(in the rows, 128 means zero)
Each path below is one point turned by a fixed rotation once a step. After each direction that follows a path, write how fast that rotation turns it, in deg/step (0 if it stays still).
Each turn is a multiple of 5 degrees from 10 to 175, or 0.
Each row of a path follows its step; steps can be skipped.

step 0: [146 129 120 125 126 123 126 131 109 131 130 137 137 133 131 130 122 140
 128 128 122 130 127 127 116 121 132 135 126 126 132 126 125 124 129 132
 139 151 129 124 135 136 127 131 130 131 140 118 141]
step 1: [130 124 123 126 128 113 128 115 126 122 135 133 133 121 131 129 133 134
 133 145 136 107 120 124 138 136 123 132 124 128 127 131 125 114 131 119
 143 135 128 119 125 122 129 136 130 123 123 133 141]
step 3: [128 133 134 128 125 137 127 131 129 135 142 114 121 138 145 123 136 128
 135 129 128 138 132 137 131 124 135 136 137 124 140 127 129 137 126 111
 122 129 135 132 134 133 129 123 138 120 139 144 124]
step 5: [139 128 114 136 138 132 120 122 118 105 110 128 116 126 123 127 122 123
 126 124 134 143 135 130 125 128 126 127 129 130 134 132 126 128 133 136
 122 134 131 121 127 125 116 124 118 120 132 122 135]
step 7: [132 123 122 131 121 125 124 128 130 141 125 139 130 116 129 115 139 136
 126 131 120 115 124 132 123 139 144 116 132 128 127 129 119 123 109 130
 140 122 129 111 128 136 129 134 133 126 127 127 131]
step 8: [130 129 126 119 126 135 124 128 114 141 132 131 126 129 134 131 136 131
 136 121 129 133 131 141 128 137 122 140 132 117 115 136 116 124 120 112
 131 127 124 121 114 123 124 130 133 120 110 126 128]
step 35: [135 131 122 126 127 129 135 128 127 135 124 129 127 132 115 117 135 124
 134 134 115 127 125 131 122 125 119 117 118 128 132 129 130 132 135 123
 125 137 145 135 141 145 134 125 123 112 125 146 127]
step 37: [128 123 121 145 119 112 128 113 119 126 128 129 124 126 135 127 134 132
 128 145 140 135 126 133 139 130 117 132 130 117 123 132 127 123 132 132
 133 132 135 125 121 112 121 140 135 133 140 126 129]
Speeds:
[129 131 126 133 127 125 131 132 130 128 130 129 126 128 129 128 130 130
 130 127 128 126 123 130 130 124 128 130 128 130 129 127 127 129 123 129
 127 128 124 128 124 129 132 126 129 128 132 125 132]	110
[131 127 129 126 128 125 128 126 126 128 131 129 132 126 127 129 126 131
 132 128 133 128 132 130 124 127 124 122 129 131 128 128 129 125 123 131
 127 128 132 127 127 127 128 126 130 129 128 130 129]	60
[129 124 128 133 128 128 123 130 128 126 130 128 124 131 126 132 130 125
 132 132 129 129 127 130 130 130 125 132 128 129 130 128 130 126 126 126
 126 127 132 124 130 130 128 129 129 129 124 131 128]	160
[128 125 131 124 129 129 129 128 128 126 128 127 130 132 131 127 129 129
 131 127 126 125 126 125 127 127 130 126 121 129 125 133 127 128 124 126
 131 129 131 126 128 129 128 127 130 124 124 125 130]	55

step 0: [126 129 116 124 130 130 139 125 138 141 136 113 131 130 134 125 121 123
 129 123 127 136 125 121 125 139 139 123 131 126 124 131 131 145 131 151
 136 121 127 131 117 128 122 135 123 114 130 121 129]
step 4: [120 125 122 128 142 117 134 114 125 118 125 118 117 137 126 134 126 132
 123 127 135 123 136 132 127 121 119 129 127 133 139 139 142 123 127 134
 136 127 136 122 109 132 137 134 133 129 121 118 125]
step 7: [135 129 143 133 126 134 137 139 111 129 130 122 141 127 120 132 131 136
 129 130 127 123 134 123 135 143 129 120 125 129 138 115 114 141 127 138
 135 129 132 137 123 131 135 134 124 138 127 117 124]
step 11: [143 127 119 137 127 118 122 134 122 132 126 125 127 123 128 126 115 124
 133 123 114 111 133 131 121 135 126 122 137 121 127 127 140 130 138 132
 141 118 133 121 125 132 141 121 123 137 116 135 122]
step 14: [121 134 132 125 129 127 135 115 124 142 128 130 124 126 132 125 127 127
 128 125 127 137 143 129 143 140 128 117 127 136 123 123 136 125 127 119
 114 128 124 138 136 129 143 127 124 140 122 119 147]
step 17: [138 132 123 117 141 120 135 134 127 127 133 129 118 132 115 133 127 134
 128 140 121 129 129 125 136 119 134 112 122 121 126 121 134 129 125 125
 137 135 123 131 132 139 122 135 119 120 140 147 131]
step 26: [132 138 121 143 121 109 129 142 127 119 137 120 122 132 119 133 129 132
 131 127 121 126 111 138 129 134 131 123 132 121 135 134 143 121 124 132
 124 124 124 126 131 112 123 129 126 139 129 128 128]
step 38: [129 130 123 118 123 118 122 125 120 135 130 129 126 123 116 127 130 128
 118 126 132 128 124 114 109 130 132 129 130 133 136 126 121 130 114 126
 134 127 116 127 114 147 141 119 125 126 140 132 129]
Speeds:
[128 130 130 131 126 129 129 125 128 130 131 126 129 130 127 133 128 126
 125 127 129 126 121 125 125 124 129 127 131 131 127 129 129 127 125 131
 125 132 129 130 128 126 130 126 129 123 126 126 126]	10
[128 125 129 125 126 130 127 129 128 125 132 131 123 130 130 131 132 128
 128 126 124 127 127 129 129 127 125 127 129 127 127 125 134 125 127 125
 129 129 125 130 129 127 125 132 130 128 131 126 126]	160
[123 130 126 128 125 129 127 127 127 129 131 131 130 129 130 129 127 128
 131 130 125 129 135 129 121 128 127 127 128 130 128 123 128 132 129 132
 129 129 126 128 125 128 128 125 129 129 127 126 127]	160
[128 128 125 130 133 125 127 133 126 128 130 129 129 129 127 132 128 131
 129 131 129 123 128 127 128 126 133 128 125 130 126 126 125 126 128 128
 128 128 123 124 127 126 128 132 129 128 127 125 127]	80
[130 128 127 132 130 126 124 129 130 130 128 129 127 135 131 124 129 131
 129 130 129 126 128 129 129 127 124 134 126 128 128 129 132 128 125 128
 127 128 128 131 128 131 132 127 131 129 125 131 126]	45
[127 130 128 126 127 127 128 130 128 123 127 129 132 128 131 128 129 127
 129 131 130 127 126 124 124 127 129 133 131 129 129 132 132 129 128 127
 124 127 131 124 126 126 126 127 128 132 133 128 129]	100

step 0: [123 138 119 130 124 126 142 132 140 122 131 111 136 139 135 138 129 120
 132 124 125 139 126 136 113 135 120 144 142 120 129 137 132 132 142 140
 114 129 147 120 118 113 138 134 138 119 120 117 129]
step 1: [126 148 136 121 134 140 106 124 127 126 133 134 128 129 129 123 141 124
 123 139 140 124 121 138 122 118 112 136 119 129 115 125 128 123 145 125
 133 117 119 142 126 117 130 126 140 110 119 134 141]
step 2: [129 129 133 112 130 121 135 137 133 130 114 124 124 141 122 135 127 128
 123 141 141 117 134 134 121 124 122 114 153 120 125 123 128 112 116 110
 117 135 126 129 128 139 137 117 129 122 112 138 120]
step 7: [132 143 128 131 135 119 115 138 111 136 137 127 126 131 122 130 128 142
 109 133 125 135 123 145 121 141 129 132 112 124 132 122 120 119 141 131
 130 122 132 128 105 118 112 130 119 124 138 113 127]
step 11: [113 126 130 124 125 135 141 151 128 125 130 125 151 118 127 120 134 106
 142 139 135 131 134 121 129 133 123 127 134 120 135 123 124 120 129 139
 125 120 129 132 118 112 135 139 129 124 147 122 142]
step 16: [138 120 117 129 135 136 121 124 146 128 123 137 117 134 116 119 117 134
 127 122 125 154 125 146 138 112 130 126 132 134 115 120 144 138 120 120
 135 121 142 125 122 123 138 129 125 126 127 137 134]
step 28: [133 114 114 111 130 141 123 122 124 127 121 134 112 132 121 128 146 131
 123 139 135 125 138 136 121 133 141 118 121 130 141 135 118 118 131 124
 140 116 133 142 113 122 121 126 139 141 141 133 134]
step 30: [136 134 140 130 122 128 122 124 122 129 123 130 135 113 112 125 130 123
 127 118 136 126 127 119 116 135 114 136 119 138 113 118 145 122 141 127
 136 134 123 130 131 107 130 146 128 150 141 139 131]
Speeds:
[126 121 129 128 132 128 129 129 126 125 130 128 130 129 129 126 128 126
 127 129 128 128 127 126 131 130 129 127 133 126 127 126 126 127 132 124
 124 131 124 129 127 128 130 127 121 129 127 129 131]	120
[126 135 129 128 130 128 129 128 130 131 125 126 131 130 128 127 126 125
 127 129 130 128 130 126 131 129 126 126 130 127 131 131 128 128 128 129
 131 126 129 130 135 128 128 126 123 126 126 131 131]	35
[126 126 127 131 127 128 132 130 125 126 127 131 122 126 127 125 127 128
 128 126 126 127 126 128 126 130 130 125 132 123 127 131 130 132 127 130
 131 124 129 131 129 127 131 129 129 129 129 129 132]	60
[126 123 127 126 129 127 128 126 130 130 127 130 126 127 130 129 128 128
 126 126 131 130 133 127 123 129 126 130 125 126 126 130 132 126 130 131
 125 131 131 133 129 126 122 129 125 127 130 127 129]	35
[126 130 128 129 131 124 129 130 125 128 129 124 130 128 127 127 124 128
 131 127 124 128 131 129 127 130 125 128 125 125 128 125 128 126 126 129
 125 124 127 129 130 123 128 127 128 134 128 127 123]	95
[128 129 125 129 130 126 127 131 128 127 128 129 127 135 126 124 128 124
 127 128 128 126 129 125 129 130 132 133 125 123 132 130 127 129 129 127
 125 128 130 124 128 130 125 132 131 128 130 128 130]	100
[126 126 131 125 129 131 129 127 129 126 129 124 127 131 131 130 129 125
 131 130 127 130 127 123 123 127 130 126 126 129 131 131 127 127 124 133
 127 127 130 126 125 130 133 127 125 128 129 129 128]	125
[132 130 127 128 126 125 127 124 127 125 127 131 128 131 133 123 132 131
 129 129 131 129 131 132 125 131 127 125 128 127 129 128 129 127 126 127
 127 125 126 124 128 127 128 127 126 129 125 127 131]	55

step 1: [130 120 128 116 123 120 136 134 131 129 139 126 122 125 143 138 123 136
 144 138 127 123 122 124 136 122 123 136 129 139 114 138 139 135 133 123
 124 132 129 131 143 124 131 129 135 125 122 119 124]
step 3: [131 123 130 132 126 125 134 129 135 131 125 130 124 128 126 136 106 125
 129 115 129 134 125 123 138 131 139 136 127 121 105 128 117 123 126 114
 119 128 127 118 139 126 128 121 127 115 125 123 135]
step 5: [130 124 134 131 130 125 133 124 119 132 134 123 130 127 131 124 122 125
 138 136 122 122 124 114 119 112 124 129 136 126  99 136 122 135 131 141
 125 124 123 129 133 117 134 123 128 124 134 123 125]
step 12: [124 129 128 133 122 125 141 125 132 133 130 120 119 115 140 137 130 125
 143 128 132 128 120 121 131 125 129 128 123 120 121 124 123 144 126 131
 125 135 125 133 145 121 138 128 137 120 139 126 110]
step 18: [124 122 132 134 122 136 132 122 134 138 133 122 112 127 129 136 116 126
 143 127 131 130 114 125 123 124 132 121 131 125 118 131 132 138 137 124
 118 128 130 125 140 135 137 109 130 121 138 127 126]
step 29: [127 114 131 128 121 128 128 132 136 135 138 134 105 125 138 129 118 140
 133 132 128 133 125 127 138 133 123 132 127 136 115 135 129 129 125 128
 117 126 129 122 150 128 131 129 134 128 123 118 124]
step 30: [123 118 127 139 126 117 136 133 137 132 134 119 127 116 124 139 117 130
 142 120 124 134 128 124 136 137 122 130 129 121 113 129 121 132 143 120
 118 137 128 130 136 124 138 127 136 124 135 128 121]
step 35: [125 131 133 139 121 117 124 123 141 133 134 127 119 120 135 141 126 132
 128 125 132 127 129 124 149 123 135 129 125 126 118 132 129 131 132 119
 114 126 132 132 147 130 143 141 133 124 131 123 127]
Speeds:
[128 129 128 120 128 128 126 128 130 126 128 131 130 124 126 130 128 129
 129 128 133 122 126 127 131 126 127 131 128 129 128 126 131 127 126 124
 130 125 126 131 128 130 130 128 127 132 126 126 129]	55
[128 127 125 129 125 126 133 131 128 128 130 124 128 126 127 128 124 128
 127 124 128 128 124 127 125 126 129 126 128 130 129 125 130 133 127 125
 132 126 131 131 127 130 127 128 130 129 131 133 128]	175
[131 125 129 126 128 131 127 129 127 126 126 132 124 128 128 126 124 125
 126 130 131 130 127 129 123 129 134 133 131 130 125 130 129 130 127 129
 127 129 126 128 127 130 128 127 130 127 126 130 131]	140
[129 128 131 130 129 128 125 127 130 135 129 126 128 123 129 129 127 124
 128 126 125 127 130 126 127 127 134 132 128 125 131 125 127 125 127 126
 125 131 126 131 127 130 129 129 128 126 128 131 126]	80
[128 129 127 129 128 124 125 127 127 131 130 128 129 126 129 123 130 133
 122 129 125 127 125 124 126 129 128 127 130 129 126 131 129 130 125 129
 125 128 128 130 130 130 130 130 124 131 125 128 130]	120
[132 127 128 129 128 133 126 131 130 127 127 127 129 127 129 132 127 130
 127 130 125 128 132 131 128 125 125 127 126 134 127 130 129 125 124 127
 124 127 132 130 129 126 130 131 131 130 126 131 129]	115
[127 126 133 127 128 126 132 129 127 127 127 131 132 131 128 123 126 127
 127 125 132 127 130 125 126 129 128 124 127 128 125 126 128 122 127 126
 125 130 129 131 127 124 129 128 125 128 128 131 128]	65

step 5: [143 115 138 135 128 110 128 136 122 132 121 132 129 131 118 137 126 126
 134 115 119 119 135 133 123 131 129 110 134 125 135 133 118 125 120 126
 126 123 118 136 133 124 132 145 130 120 117 129 132]
step 18: [138 137 141 114 135 132 127 130 121 140 131 121 123 129 127 133 126 130
 141 124 127 120 117 118 132 140 131 130 137 131 149 143 123 112 118 134
 128 135 120 128 135 135 122 125 134 130 127 136 121]
step 21: [142 127 139 117 142 130 118 130 121 136 123 130 134 128 123 129 134 137
 129 139 143 122 128 129 139 133 131 128 119 141 130 130 124 122 115 116
 118 120 138 122 125 134 146 134 123 121 134 124 120]
step 25: [141 132 130 141 119 123 132 127 132 128 134 145 122 125 126 129 114 129
 138 134 126 107 117 130 118 139 118 117 134 122 126 135 133 138 132 136
 115 124 128 132 121 136 137 132 119 131 123 135 127]
step 26: [124 130 126 117 145 132 125 133 112 128 125 119 137 143 125 125 127 127
 146 127 119 127 134 121 135 127 133 125 131 138 131 139 121 128 133 134
 116 115 131 129 126 129 119 124 118 130 111 137 132]
step 29: [127 127 123 138 140 128 127 129 119 131 128 123 130 136 124 113 125 121
 137 145 140 127 149 118 138 133 126 132 126 135 123 129 128 126 129 125
 142 132 131 134 120 131 145 119 114 118 127 131 125]
step 33: [130 121 129 116 143 131 130 129 122 116 143 137 125 126 136 135 127 129
 139 130 127 122 117 135 116 132 127 126 126 131 124 121 131 145 126 114
 123 119 140 135 132 133 143 125 124 140 134 138 116]
step 37: [130 121 130 143 129 128 127 121 125 129 122 132 140 124 125 118 107 131
 142 127 140 111 128 132 124 142 130 126 135 124 132 127 120 120 116 136
 141 131 120 131 131 127 133 111 132 120 137 129 124]
Speeds:
[125 124 128 129 129 133 123 124 124 127 125 125 130 129 126 122 131 126
 127 131 128 134 128 128 131 130 129 127 128 129 125 131 131 126 128 127
 125 127 130 128 129 130 127 130 126 129 129 126 127]	145
[127 129 127 129 130 125 131 129 127 123 128 128 134 127 125 130 128 132
 131 126 127 128 127 124 130 130 125 128 126 128 128 131 129 128 132 127
 130 128 130 125 134 132 126 125 127 129 131 126 131]	95
[127 129 129 135 127 125 129 128 129 129 127 124 127 130 131 130 130 129
 128 135 130 125 128 130 128 131 126 125 125 131 128 124 130 127 128 125
 127 126 130 131 131 130 128 126 130 129 129 131 128]	175
[131 126 125 127 126 126 127 131 126 124 127 131 131 127 131 128 127 127
 131 128 126 132 126 129 127 130 129 128 130 131 126 124 130 126 128 133
 126 125 128 131 125 133 128 128 131 126 126 128 131]	35
[131 126 131 130 130 125 126 131 127 128 131 123 124 129 130 124 129 126
 128 127 125 127 130 125 126 128 124 131 129 125 128 125 131 128 131 130
 124 130 131 123 127 128 129 127 125 125 127 130 130]	110

step 5: [113 144 118 124 119 129 134 143 137 129 119 125 131 129 124 135 138 134
 129 133 110 125 134 141 139 118 125 133 117 131 120 131 120 138 144 119
 134 129 128 123 129 128 128 128 135 129 139 124 138]
step 14: [133 131 126 128 131 143 146 119 131 137 125 122 118 132 134 142 134 124
 139 110 138 137 139 125 134 126 131 129 128 137 126 126 135 125 128 137
 129 130 132 116 114 127 121 124 119 136 134 112 126]
step 16: [141 129 131 127 123 146 136 120 142 114 127 129 130 133 128 146 143 130
 120 124 130 129 136 145 134 132 129 131 126 139 114 128 131 132 124 126
 113 126 131 120 127 131 123 126 144 128 132 123 135]
step 17: [129 117 125 131 123 117 120 126 128 112 132 122 127 127 121 111 138 132
 128 122 129 114 126 142 123 139 132 126 121 127 120 123 133 135 122 121
 127 131 125 121 131 138 120 134 120 119 151 116 135]
step 21: [131 124 121 123 122 137 144 121 128 118 124 129 124 132 115 122 131 128
 133 140 122 136 129 137 127 129 135 130 121 124 127 144 140 128 122 141
 121 141 133 129 113 136 137 131 144 116 134 119 133]
step 31: [128 119 126 131 120 139 142 133 132 126 130 123 124 136 132 147 147 133
 129 127 131 132 139 128 131 124 135 121 138 144 129 128 122 124 130 137
 116 127 134 126 115 137 142 113 132 122 118 121 124]
step 32: [116 120 113 112 120 125 133 125 137 121 135 123 117 141 122 124 145 125
 122 128 128 121 132 123 123 148 130 128 120 131 134 130 132 126 133 134
 133 128 120 121 134 145 130 130 124 121 143 123 124]
step 37: [121 132 123 128 105 131 136 130 136 131 127 132 123 126 121 143 130 133
 126 113 121 141 133 132 127 132 127 133 124 141 137 123 119 125 148 129
 126 124 117 115 124 137 126 123 132 117 136 117 132]
Speeds:
[130 129 128 130 126 127 130 128 123 126 131 128 129 129 128 126 133 127
 126 126 130 127 131 126 130 128 127 133 125 128 129 125 131 126 133 124
 126 127 127 127 129 130 129 126 127 132 123 128 132]	120
[127 127 129 124 128 125 127 129 128 124 131 131 130 131 128 127 128 130
 133 124 125 131 129 128 131 129 132 131 132 127 132 123 130 129 124 129
 129 127 127 129 132 126 127 128 131 127 128 126 129]	70
[130 125 129 126 126 127 135 130 128 129 124 127 128 128 126 124 124 129
 127 128 132 129 130 132 128 129 132 126 130 128 127 126 132 126 126 126
 126 128 126 134 125 127 127 124 126 127 127 129 128]	170
[127 127 131 127 131 127 127 128 129 133 134 129 127 128 129 126 126 127
 128 128 129 132 127 127 126 127 124 124 129 125 129 126 131 126 128 124
 127 131 129 124 128 126 122 129 124 131 128 126 129]	70
[127 127 129 127 127 130 129 128 127 130 129 130 125 128 126 128 129 132
 123 127 126 124 130 122 133 125 130 127 128 131 124 128 131 126 125 128
 130 131 131 129 132 126 128 127 129 130 133 128 127]	40
[125 126 127 125 128 129 124 130 128 127 130 124 132 132 126 130 125 131
 127 132 132 128 126 129 126 127 128 135 128 130 126 127 130 131 128 128
 128 131 127 125 126 130 126 126 130 130 131 131 130]	65
